One turn or mirror swaps these rows in pairs. Which row does each one swap with?
The rows were stretched afterwards, more along some directions than others.
j186: [ 13   1   1  -2   8   3  -5  22  -6 -15 -14 -36   2  34 -18  18 -12  -2
 -13   9  -8  20  -6  13   5 -46 -11  22]
j783: [ 10   0  10  -1   3   2  -2  18  -1 -14  -9 -26   7  24 -18  12 -10  -4
 -12  18 -10  19  -3  18   5 -55 -11  17]
j369: [-16 -17 -14   3 -11  -5   5   8  -9 -20  13   9  10  10  -1  30 -10  -5
  -5  11   2   0   4 -10  15 -17 -25  22]
j105: [-10 -22  -9  -1 -19   5   0  -2  -7  -5   9   1  -1   7  -6  19  -9  -6
  -4  -6  -3   5  13 -13   6 -11 -21  16]
j25: [-21 -18 -20   7  -9  -6   2   6 -11 -15  17   4   4  20  -8  27 -16  -7
  -5   7  -4   2   8 -17  15 -13 -30  21]
j208: [-10   4  11  15   0  -1  14   5  -6  -1  16  -5   8  24 -40 -11 -27  -4
  -2   1 -21  22   1  -6  -8 -19 -12  26]
j227: [ 15  -2   6   9  13  -1 -22  -4 -38   0 -16  18   8   7 -27  30  -1 -12
 -14  15 -12  17   8   3  11 -16  -9   0]
j837: [ -7  -6   9  13  -1   5  12   0  -2 -11   3   0  23  24 -22  23  -9 -43
 -14  18   1  13   7   6  16 -44  -4  23]
j226: [ 14   0  -1   9  22  -2 -22   4 -49  -2 -20  21  10   9 -22  33  -3 -12
 -13  18  -4  22   0   7   7 -20 -11   2]
j297: [ 35   5 -14  17 -15 -14  -6  11 -16  -6  -2 -17   6  10 -18  -6 -26  11
  -8   1   3  17  28 -19  13 -26   1  14]
j270: [  7 -19  21  -8  17  -3  -5  -8 -46   6 -31   3 -12  17  -9  19 -18 -33
  -9 -11   7  29  -4  15   9 -33  -8  12]
j577: [ 12 -23  14   2   9  -8   9   3 -41   4 -19   7   5   9  -8  12 -20 -35
  -8  -6  -2  20  -7   8   8 -28 -10  19]
j790: [ -5  20 -18  18   2 -23 -32  13 -33  -3  -2 -19  21  26 -26  39  24   2
  -3  23  16  22 -11 -19   3 -19 -18  -2]
j247: [ 14 -14  -3 -10  10   1  21  -5 -40   1   6   9  23   8 -26   7  -6 -15
 -11  30 -22  31  19  -5   2 -39 -17  19]
j331: [ -2  23 -25  18  -3 -13 -33   5 -30  -3  -1 -24  18  20 -18  31  23   3
  -3  10  16  13 -11 -21   8 -12 -15   4]
j797: [ 18   2  -9  19  11  -2   2  13 -21 -14  -4  -3  17  13 -24 -14 -18 -18
  -5  17  -7   9  -1  13   4 -39   0  29]
j673: [ 12   5   8   3  16   5 -12  24 -15 -15 -16 -31   0  38 -26  22  -2  -6
 -20  12 -15  23  -3  17   2 -48 -19  17]
j379: [ 19   1   4  10  13   0 -24  -8 -38   6 -15  17   4   8 -26  29   2  -6
 -21  15 -12  19  12   0  11 -13  -6  -4]
j777: [  2  -7  14   7  -2   7  15   0  10 -16   4  -1  32  15 -12  24 -10 -36
 -20  16   5  14   6   8  19 -47   0  25]
j823: [ 14   2   8   1  11   5  -1  19  -9 -13 -14 -35   6  30 -22  15  -8   2
 -17  11 -10  16  -6  15   2 -45  -9  17]
j654: [ -8  -5  12   3  24   5   6  -5  -6 -15  16  13  -7   8 -13  -9   5  -8
  -1  14 -18  16 -12  -5   1 -30 -16  11]
j768: [  9   0 -11  22  14 -15  12  33 -22 -23   3  -8  25  21 -28  -3 -17 -23
  -1  17 -14  -3  -4   9  -2 -33  -4  38]
j444: [-17 -15 -16  11 -14   0  -1   5  -9 -11  13   8   3  14  -8  29 -14  -3
  -7   3  -3   1   6 -18  11  -9 -25  18]
j548: [  8  -8 -13  -3  11 -10  23  32 -39 -12   7  -7  35  23 -28  20 -10 -17
  -9  25 -20  25  21  -5  -1 -40 -19  27]
j700: [ -9  -8  11   0  32   8   6 -15 -25  -3  18  24 -17  13 -20  -8  12 -17
  -2  12 -17  18 -14   0  -6 -21 -23  10]
j544: [ -7  -1  13   7  -5   9   5  -3  -5   3  18 -11  -3  28 -35 -21 -22 -10
  -3 -13 -27  25   9  -5   0 -16 -13  19]
j554: [ 18   1   6   9  16   3 -24  -7 -38   0 -14  16   7  13 -25  25  -1 -13
 -16  14 -16  18   9   2  12 -17  -6  -4]
j836: [ 28   3 -31  23 -17 -12 -13  24  -6 -11  -7 -39  14  12 -14  -7 -30  18
  -2  -1  14  13  18 -18  10 -31  13  19]
j890: [-15  -2   9  11  -7   3  13   0  -5  -2  22  -7   8  25 -36 -19 -24 -13
  -4 -11 -21  17   3 -12  -7 -11 -15  24]
j249: [ -2 -10   3  11   2   5  13   6   9 -15   7 -12  28  27 -18  23 -14 -36
 -18  13  -2  16  11   3  15 -45  -6  30]
j922: [ 13 -24   9   1  14  -6 -12   0 -44   9 -29  -2 -10  14 -13  21 -12 -21
 -11  -7   7  27  -1  11  16 -29  -4   9]
j35: [  2  -5   7  14   1   7  10   9  -6 -12  -1  -8  19  27 -17  23  -8 -39
 -17  13   3  17  11  10  18 -47  -2  24]
j178: [ 21  -1   5   6  17   2 -19  -8 -40  -1 -17  19   7   8 -27  29   0  -9
 -16  16 -15  20  10   5  12 -19  -6   1]
j552: [-25  -5  15  15  27   4   1  -3 -15 -10   6  23 -11  13 -15   7  10 -15
  -2  22 -16  20 -17   7   0 -34 -18   8]
j992: [ 16  -1   6  10  11  -2 -20  -7 -42   3 -14  21  11   6 -25  35   0 -23
 -14  22  -9  18  -1  -1   8 -14  -9   0]
j541: [ -3  -4   7  15  -7   1  15  12   5 -11  -4 -12  32  25 -20  25 -17 -36
 -21  10   5  13  11   3  15 -45   4  28]
j323: [  3  11 -26  11  15 -31  14  33 -25 -38  16  -3  39  11 -16  23  -5 -10
   7  43   6  13  -9 -31   2 -35 -18  23]
j811: [  0  17 -27  12  18 -21  11  38 -33 -34   7   0  28  31 -25  32  -8 -13
  -3  48  -2  17  -8 -23   6 -29 -20  20]
j286: [ 11  -3  -7  20   7  -9  15  24 -15 -18   2 -10  27  14 -25  -9 -22 -26
  -4  14 -10  -2  -7  11  -3 -34   1  37]
j609: [-12  -5  13  11   1   1  15   0  -2  -1  19 -13   5  29 -41 -17 -22 -13
 -10 -11 -28  23   7  -8   0 -19 -16  29]
j11: [ 32   5 -30  14 -16 -14 -10  14 -14  -9  -3 -30   8  15  -8  -4 -26  21
  -2  -4  10  14  25 -17  16 -22   7  12]
j311: [ -4  16  -8  20  -4 -13 -27   2 -30  -1   1 -14  20  18 -17  29  24 -11
  -1  14  10  13  -8 -12  11 -16 -13  -1]
j54: [ -1  16 -20  12   1 -20 -28   4 -39  -3  -1 -13  13  21 -19  33  20   0
  -3  11  21  15  -6 -19  10 -22 -16   3]
j187: [ 29   4 -32  14 -19 -14  -5  19 -15  -6  -3 -35  15   9 -16 -14 -29  21
  -3   2  12  18  23 -23   7 -33   7  18]
j99: [  4 -11   9   9  -3   7  18   1   2 -11   3  -5  25  21 -19  19 -13 -43
 -19  13   0  15   9   5  16 -46  -3  30]
j253: [-15 -14 -17   7 -16   5  -4   8 -15 -14  12   2   0  13  -3  25 -14  -6
   1   0   0   2   5 -13   9 -12 -24  12]
j498: [  3   6 -21  11  13 -30  19  52 -31 -32  14  -2  35  19 -19  30   3 -22
  11  46   0  12 -10 -20  -4 -30 -20  22]
j5: [ 16   1   6  -3  14   8   0  18 -11 -15 -12 -35   3  31 -21  13 -11  -5
 -20  11 -14  17  -3  18   7 -50 -15  22]
j929: [  9   2   8  -4  16   1  -6  18 -11 -17 -14 -23   1  29 -16  19  -5 -10
 -14  17 -10  21  -3  22   9 -50 -20   8]
j458: [-16 -12 -22   4  -8   2  -2   7 -13 -14  10   3   1  16  -4  25 -13  -1
  -3   1   3   7   7 -15  13 -13 -25  19]
j870: [ 13  -2  -1  18   7  -3  12  17 -14 -15   1  -9  19  10 -25 -16 -19 -17
  -5   5 -12  -1  -4  13  -4 -36   3  36]
j827: [  7   0   6   3  12   0  -6  21  -6 -12  -6 -33   3  33 -27   9  -5   0
 -13  16 -12  23  -5  14  -2 -47 -16  15]
j152: [ 12  -1 -13  23   7 -11  11  29  -8 -17   6 -15  29  12 -25 -13 -17 -14
  -1  10  -7   1   0   4  -6 -32   2  38]
j645: [ -9 -11  15   2  34  -3   6  -7 -20  -9   6  19 -18  18 -14   0   4 -13
  -7  23 -22  23 -13   4   8 -33 -22  16]
j706: [ 21   3   1   6  11   0 -21   0 -44   1 -23  12  14   9 -24  35   0 -11
 -19  16  -9  21   8   1  14 -17  -4   1]
j769: [  9 -10 -16  -2   5  -4  23  22 -21 -14  10 -16  38  20 -28  13 -15  -8
 -14  20 -26  25  22 -16   0 -34 -17  30]
j658: [ 17  -6   7   4  14   1 -19  -5 -39   4 -21  15   6  12 -25  28  -7 -15
 -22  16 -13  24   8   3  18 -18  -9  -2]
j523: [ -7  22 -22  22  -2 -17 -31  14 -33  -8  -1 -20  22  25 -21  31  21  -6
  -2  12  15  13 -14 -20   2 -20 -18   4]
j656: [ 10   1 -10  22   7  -9  14  20 -17 -20   3  -4  27  13 -26 -10 -22 -19
  -2  13 -12  -2  -5   8   0 -34   2  37]
j697: [ 21   6 -34  16 -11 -14  -7  15 -20 -12  -5 -25  16  10  -3  -6 -24  14
  -1   5  16  11  22 -21   4 -35   7  19]
j168: [ 18 -20  10  -5  12  -8   2  -1 -40   2 -20  -5  -3  16  -9  13 -21 -25
  -8 -13   6  22   0  14  16 -29  -5  12]
j275: [  2  21 -17  15  -8 -14 -30  -1 -29   0  -3 -23  14  19 -22  28  23   5
  -2  12  17  15  -9 -22   8 -11 -11  -2]
j713: [ -6  15 -12  13   0 -24 -27  10 -34  -2  -3  -8  20  15 -19  42  27  -4
   1  22  18  18 -10 -12   6 -24 -17   3]
j973: [ -2   8 -22  12  10 -21  12  32 -24 -39  11   0  30  10 -18  24   3 -15
   9  48   5  17  -5 -20   2 -42 -20  17]
j145: [ 15  -2   7   2   6   4   2  29  -5 -22  -6 -33   9  27 -18  14 -14  -1
 -13  16 -17  12   3  17   4 -48 -15  19]
j147: [ -7  -5  23   6  19   4  -1 -10 -19   2  14  25 -24  18 -21  -4   6 -15
  -6  16 -23  20  -5   0   9 -21 -20  -4]
j421: [ 10 -20  18  -4  15  -3  -6  -3 -41  16 -29  -4 -10  15 -17  17 -13 -22
 -11 -10   2  35  -5  14   7 -29  -4  12]
j200: [ 14   1   4  -4   5  13  -1  30  -3 -15  -9 -43   8  27 -16   7  -4 -10
  -9   6 -14  20   2  21   3 -43 -15  15]
j967: [ -9  23 -27  21   2 -26 -29  16 -27 -10   2 -15  24  18 -13  33  28  -2
   5  19  21  13 -11 -15   3 -20 -18   1]
j359: [ -5   9 -20   9  24 -31  15  42 -35 -37   5   3  31  21 -18  35   5 -19
   2  50   1  16 -11 -19  10 -37 -22  24]
j33: [ 11 -11  -3  -4  15  -1  23  20 -32  -9   3  -3  33  23 -30  19  -9 -17
 -21  26 -24  28  24  -3  -2 -40 -14  26]
j236: [ -7  22 -17  16  -3  -9 -28  14 -32  -1  -1 -20  19  22 -16  27  22  -5
  -3  10  12  15  -2 -11  13 -15 -17  -7]
j788: [-19 -14 -16   9 -11   4  -1   7  -8 -13  12   5   4  14  -8  28 -10  -3
  -1   9  -6   1   7 -12   5 -14 -23  16]
j691: [ 10  -1  -7  24   8  -7  11  22 -13 -18  -1  -6  29  13 -24  -8 -18 -23
  -5  19 -14  -2  -2  13   0 -39   3  35]
j307: [ 11  -2  -4  24  11  -9  10  18 -19 -13   5   3  13  13 -28  -9 -18 -17
  -7  21 -17  -1   0  11  -3 -37  -4  33]
j702: [  1  -8   3   5   2  10  15   0  -2 -13   1  -6  22  23 -13  17 -15 -38
 -18  11   5  19   7   6  20 -47  -4  28]

Swapped with j823: j275
Swapped with j249: j25
Swapped with j837: j788

